[[-68 -10 -76 -57  23  11]
 [ 38  -6  31  37   6 -19]
 [-12 -11 -37 -18  14   9]
 [ 13  24  11   7 -23  21]
 [-90  -8 -89 -71  25  12]] -71

[[-59  63  64  45  47  32  74 -52 -56 -45 -48 -48]
 [-40  68  81  61  64  62  67 -33 -51 -42 -53 -54]
 [ 47 -71 -60 -58 -75 -56 -58  37  57  51  56  48]
 [-66  61  80  69  60  45  56 -44 -53 -63 -56 -50]
 [ 59 -61 -50 -61 -54 -65 -57  50  53  43  37  62]
 [ 53 -56 -54 -57 -51 -59 -73  55  44  59  51  48]
 [-46  68  45  62  42  61  53 -38 -62 -43 -48 -42]
 [-42  56  48  52  68  65  63 -54 -49 -41 -58 -45]
 [-47  64  59  61  60  54  57 -39 -55 -42 -46 -40]
 [-35  56  63  66  36  65  54 -40 -49 -43 -40 -49]
 [-60  48  64  52  60  39  59 -56 -54 -46 -48 -43]] -46

[[ 11  55  48  14  13  23  11  11  48  14  55  25  42]
 [  5  60  53  15 -16 -36   5  -5  53  15  60  32 -62]
 [ 11  55  47  14  11  20  10  10  47  13  55  25  37]
 [  5  55  51  13 -12 -33   7  -3  52  15  55  29 -56]
 [  5  54  48  14 -16 -36   4  -6  49  13  54  29 -62]
 [  5   0   1   2  15  29   4   9   2   1   1  -1  50]
 [ -5 -58 -50 -14  13  30  -6   3 -50 -15 -57 -30  51]
 [ -5 -64 -56 -16  18  39  -5   6 -56 -16 -64 -34  67]
 [ 11  65  56  16   5   3  12   8  56  18  63  31   6]] 63

[[-46  37 -39  45 -44  40 -35 -38 -37  45  42  40  43  43 -44]
 [ 30   4  49  -4   8  48  75  11  54  -2 -13  23   7   7  33]
 [ 42 -41  31 -45  39 -52 -24  42  29 -38 -35 -52 -48 -47  34]
 [ 43 -49  47 -48  43 -48  40  43  33 -48 -53 -49 -55 -50  44]
 [-23  48  42  67 -47  67  63 -31  55  53  50  65  56  62  -8]
 [ 44 -43  46 -41  36 -43  49  33  42 -41 -46 -27 -35 -42  37]] -35

[[ 59 -49  34 -39  48  52  51 -44 -37 -43 -47 -43  49 -46]
 [ 58  59 -56  73  62  -6  60  60  11  70  67  63  38 -54]
 [-46  44 -47  53 -27 -44 -42  48  51  52  49  54 -44  25]
 [ 52  55 -52  74  66  -6  57  56  23  66  63  63  23 -54]
 [-38  44 -49  47   9 -39 -31  50  50  50  48  38 -49  -4]] 38

[[  3  -7 -12   2  -2  14 -14  10  -2   2   1  -2  -3]
 [  5 -20 -12  -5  -2   2   4   7  -9  -2   1   1  -3]
 [  0  14  -7  -5  -2   2 -20  10   2   2   1   1  -9]
 [  5  -3  -6 -10  11   4 -14  10   2   2  -1   1 -12]
 [  9  -3 -12   4 -27  -2   0  10   2   8  -7   1 -12]
 [  5   8  14 -20  -2   2 -14  10   2  18   1   1 -12]
 [  5  -3 -12  -5  -2   2   4  10   8   2   1   1 -12]
 [-78 -40 -35 -19   5  48  -7  10 -23 -39  49 -27 -12]
 [  6   8  -4  -5  -1 -15 -15  10   2   2   1   1 -12]
 [  5  -3 -17   4  -2 -17 -14  10  27   2   1   1 -12]
 [  5  -3 -13  -5  -2   1 -14  10   2   2   0   1 -12]] 0

[[-21  31  23  -2  34  74  43  72 -36  58   2  54 -17 -15   7  47]
 [ 12 -12 -19  21 -13  32  43  43 -27  22 -18   6   8  18  -3  31]
 [ 14 -23  -8  11  -8  44  49  57 -20  17  -9  -1   9  -2  -2  28]
 [ -3  40  22  24 -48  82  12 -27 -16  30  46  17 -27  71 -35 -38]
 [ -5  44  -7 -13  15  88 -24  90 -20 -17  -7 -48 -10 -69 -21 -25]
 [-19   0   8  -5  28  70  35  52 -42  54 -15  49  -9  -4  12  48]
 [-22  13  52  13 -23  -7 -17 -18  18 -14   5 -44   6  31  -4 -26]
 [-11 -64  24  47 -20   9 -28 -43  35  20 -50   3  24   0  -6  38]] 0

[[ 10  -2   2  20 -16 -21 -50  25 -87  -8]
 [-34 -17  -9 -20 -21  -2 -31  -2  23  15]
 [ -7  19  19   7  -7  -5 -27 -11  30 -44]
 [  6  -8  49  17  13  17 -30   3  21 -49]
 [ 10  42   7   0 -10 -15 -20  17  59  -3]
 [ -6 -23  -2  11   4   4   4 -21 -70 -24]
 [ 27  43 -21  -7  10  -8  52   9  50  36]] 9

[[ 46  33 -48 -33 -22 -20  76 -30 -56 -54 -44  -8]
 [ 46  78 -46  -2  24  37 -16 -31 -60  -5  -3 -14]
 [ 10  79 -36 -63 -58 -42  76  51 -48 -53 -63   0]
 [-24  -1  28 -64  37 -85  46  51   4 -35 -63   8]
 [ 10   9  28  13  -3  12  -5   0  -2   4 -46 -14]
 [ -2  -3 -50  12  37 -82 -13 -16 -30  16 -13  17]
 [-41  11   1  27 -57  62  39 -30   1  16  -7  15]
 [-41  16  -3  26 -51  62  38 -30   3  14  -6  12]] 14
---
[[ 40  82 -15  14 -17]
 [ 51 -19   3  66 -70]] ⇒ -19

[[-53 -47 -57 -42 -31  -2 -13]
 [-68 -18  -2  -2 -12 -14  -9]
 [ 47 -12  73  19   3  47   3]] ⇒ -18

[[-37  10  22 -68  46]
 [ -7  40   7  14 -80]
 [-31   7  28  21 -26]] ⇒ 40

[[ 34  29 -56 -58 -48 -27]
 [ 31  87  66 -60  28  83]] ⇒ 87

[[-32 -68  67  81   4]
 [-49   2  42 -90  77]
 [ 56 -65 -29  30  72]] ⇒ 2

[[-38  16  18 -70]
 [ 49 -15   3  64]] ⇒ -15
---
[0.159, -0.169, -0.157, -0.173] -0.157
[0.068, 1.585, 0.491, -1.323, 0.219, -1.465, 1.481] 0.491
[0.517, -1.086, 0.105, 1.027, 1.052, -0.150, -0.691] 0.105
[0.725, 9.484, -12.104, -10.586] -12.104
[0.17, 0.16, 0.08, 0.06, 0.13, -0.14, 0.13] 0.08
[7.8, -14.8, 7.3, 15.8, 16.5, -15.3] 7.3
[-127.01, -42.58, 0.94, -123.15, 168.88] 0.94
[-1.51, 0.65, 1.30, 1.36, -1.56] 1.30
[0.136, 0.131, 0.085, -0.121, 0.087] 0.085
